a =
[[ 37  38  14   6  30 -49 -37]
 [ 14  27 -39  27 -42 -15 -10]]
a[0][0] -> 37
a[1][3] -> 27
a[0] -> [37, 38, 14, 6, 30, -49, -37]
a[0][6] -> -37
a[:, 1] -> [38, 27]
a[:, 2] -> [14, -39]

arr =
[[-0.08 -0.03 -0.06 -0.20  0.01  0.02]
 [ 0.08 -0.13  0.05 -0.14  0.06 -0.04]
 [ 0.15 -0.04  0.05 -0.01  0.04  0.14]
 [ 0.02  0.02  0.20  0.06  0.05  0.02]
 [ 0.02 -0.17  0.06  0.09 -0.09  0.00]
 [ 0.01  0.09 -0.10 -0.13  0.11 -0.06]
 [ 0.05 -0.02  0.13  0.12 -0.02 -0.11]
 [ 0.08 -0.10  0.09 -0.04 -0.10  0.11]
 [ 0.10 -0.03  0.00  0.19  0.01  0.01]
 [-0.12 -0.03 -0.11  0.11  0.05  0.08]
 [ 0.03  0.11 -0.12 -0.06  0.11  0.07]
 [ 0.10 -0.13  0.07 -0.13  0.02  0.01]
 [-0.11  0.04 -0.06  0.11 -0.09  0.11]
 [-0.01  0.11 -0.10 -0.13 -0.06 -0.08]
 [ 0.01  0.00 -0.05  0.03 -0.08  0.20]
 [ 0.11  0.15  0.02  0.02  0.00  0.11]]
arr[0][0]: -0.08
arr[14][1]: 0.00
arr[9][1]: -0.03
arr[4]: [0.02, -0.17, 0.06, 0.09, -0.09, 0.00]
arr[1]: [0.08, -0.13, 0.05, -0.14, 0.06, -0.04]
arr[10][3]: -0.06
arr[6][2]: 0.13
arr[:, 2]: [-0.06, 0.05, 0.05, 0.20, 0.06, -0.10, 0.13, 0.09, 0.00, -0.11, -0.12, 0.07, -0.06, -0.10, -0.05, 0.02]
arr[:, 0]: [-0.08, 0.08, 0.15, 0.02, 0.02, 0.01, 0.05, 0.08, 0.10, -0.12, 0.03, 0.10, -0.11, -0.01, 0.01, 0.11]
arr[:, 5]: [0.02, -0.04, 0.14, 0.02, 0.00, -0.06, -0.11, 0.11, 0.01, 0.08, 0.07, 0.01, 0.11, -0.08, 0.20, 0.11]
arr[12][3]: 0.11
arr[7][3]: -0.04
arr[5][4]: 0.11
arr[4][5]: 0.00
arr[0][2]: -0.06
arr[8][5]: 0.01
arr[15][0]: 0.11
arr[0][3]: -0.20
arr[:, 1]: [-0.03, -0.13, -0.04, 0.02, -0.17, 0.09, -0.02, -0.10, -0.03, -0.03, 0.11, -0.13, 0.04, 0.11, 0.00, 0.15]
arr[12][1]: 0.04
arr[7][4]: -0.10
arr[3][4]: 0.05
arr[14][0]: 0.01
arr[13][0]: -0.01
arr[3][1]: 0.02
arr[7]: [0.08, -0.10, 0.09, -0.04, -0.10, 0.11]
arr[1][0]: 0.08
arr[4][3]: 0.09
arr[14][4]: -0.08
arr[:, 4]: [0.01, 0.06, 0.04, 0.05, -0.09, 0.11, -0.02, -0.10, 0.01, 0.05, 0.11, 0.02, -0.09, -0.06, -0.08, 0.00]
arr[7][1]: -0.10

W = [-18 -16  12 -65]
W[0] -> -18
W[2] -> 12
W[1] -> -16
W[3] -> -65

B =
 -3  -11  -11   -9   -6   -3   19    2    1    7    6   -3
 15   54   13   12   -7   36   22  -25    0  -15  -17    4
 -9  -39   -6    1   11  -13  -15    3   -1    3    6    0
 -2    8    4    5   -5   30    5  -14    0   -7   -6    2
 21   19    9    2    4  -16  -12   -6    1    9    8    2
 11   14   14    5   -2   -1  -20  -13    0    1   -4    1
Indices start at 0.
row 0 col 0 -> -3
row 4 col 7 -> -6
row 4 col 1 -> 19
row 0 col 8 -> 1
row 5 col 5 -> -1
row 4 col 3 -> 2
row 1 col 10 -> -17
row 5 col 3 -> 5
row 5 col 4 -> -2
row 0 col 5 -> -3
row 1 col 8 -> 0
row 3 col 0 -> -2
row 4 col 9 -> 9
row 5 col 7 -> -13
row 4 col 6 -> -12
row 5 col 0 -> 11
row 2 col 10 -> 6
row 1 col 4 -> -7
row 3 col 10 -> -6
row 3 col 8 -> 0
row 1 col 3 -> 12
row 1 col 6 -> 22
row 2 col 6 -> -15
row 1 col 5 -> 36
row 3 col 11 -> 2
row 5 col 8 -> 0

M = [54, -17, -15, 7, -46]
M[0] -> 54
M[4] -> -46
M[1] -> -17

m =
array([[262, 360, 394, 484, 332, 830, 466],
       [415, 613, 383, 751, 387, 628, 714],
       [804, 686, 659, 520, 690,  96, 543],
       [332, 669, 229, 676, 700, 636, 612],
       [556, 630, 535, 768, 295, 490, 736],
       [810, 626, 706, 454, 667, 119, 491],
       [723, 694, 624, 592, 569, 259, 615],
       [519, 531, 549, 727, 244, 541, 682],
       [286, 590, 228, 579, 659, 689, 555],
       [454, 353, 564, 466, 287, 615, 443],
       [523, 468, 521, 348, 711, 443, 315]])
Indices start at 0.
(0, 0) = 262
(8, 3) = 579
(6, 6) = 615
(3, 3) = 676
(0, 6) = 466
(3, 5) = 636
(6, 2) = 624
(7, 5) = 541
(10, 3) = 348
(0, 2) = 394
(5, 1) = 626
(8, 6) = 555
(1, 4) = 387
(8, 1) = 590
(4, 5) = 490
(10, 4) = 711
(7, 6) = 682
(5, 4) = 667
(6, 1) = 694
(6, 0) = 723
(7, 3) = 727
(9, 5) = 615
(0, 4) = 332
(1, 5) = 628
(2, 0) = 804
(6, 4) = 569
(3, 2) = 229
(7, 4) = 244
(3, 6) = 612
(1, 2) = 383

grid =
[[ -5 -33 -31  26 -48  32]
 [-12  55  35 -52  63 -50]
 [  6 -20 -16  30 -32  44]
 [  4  -5 -11  23 -19  44]
 [-18  -3 -15 -25  -9 -36]
 [ 59  -6  45  14  31 -12]
 [ 25 -35   3  44 -23  44]
 [-19  40   9 -21  25   0]
 [-14  39  11 -16  24  10]
 [  9  33  17  11  19  44]
 [ 13 -49 -22  37 -47  45]
 [-43  28 -15 -33   5 -12]
 [-41  -2 -38 -25 -24 -17]
 [  1 -37 -27  32 -48  39]
 [  2  42  40 -37  62 -45]]
grid[0][0] -> -5
grid[1] -> [-12, 55, 35, -52, 63, -50]
grid[:, 3] -> [26, -52, 30, 23, -25, 14, 44, -21, -16, 11, 37, -33, -25, 32, -37]
grid[2][1] -> -20
grid[5][5] -> -12
grid[7][5] -> 0
grid[3][0] -> 4
grid[:, 2] -> [-31, 35, -16, -11, -15, 45, 3, 9, 11, 17, -22, -15, -38, -27, 40]
grid[:, 4] -> [-48, 63, -32, -19, -9, 31, -23, 25, 24, 19, -47, 5, -24, -48, 62]
grid[13][1] -> -37
grid[:, 0] -> [-5, -12, 6, 4, -18, 59, 25, -19, -14, 9, 13, -43, -41, 1, 2]
grid[8][4] -> 24
grid[8][0] -> -14
grid[4][2] -> -15
grid[3][3] -> 23
grid[9] -> [9, 33, 17, 11, 19, 44]
grid[10][1] -> -49
grid[9][4] -> 19
grid[3][5] -> 44
grid[11][4] -> 5
grid[6] -> [25, -35, 3, 44, -23, 44]
grid[3] -> [4, -5, -11, 23, -19, 44]
grid[2][2] -> -16
grid[4][4] -> -9
grid[:, 5] -> [32, -50, 44, 44, -36, -12, 44, 0, 10, 44, 45, -12, -17, 39, -45]
grid[14][2] -> 40
grid[12][2] -> -38
grid[7][3] -> -21
grid[14][3] -> -37
grid[0][3] -> 26
grid[13][4] -> -48
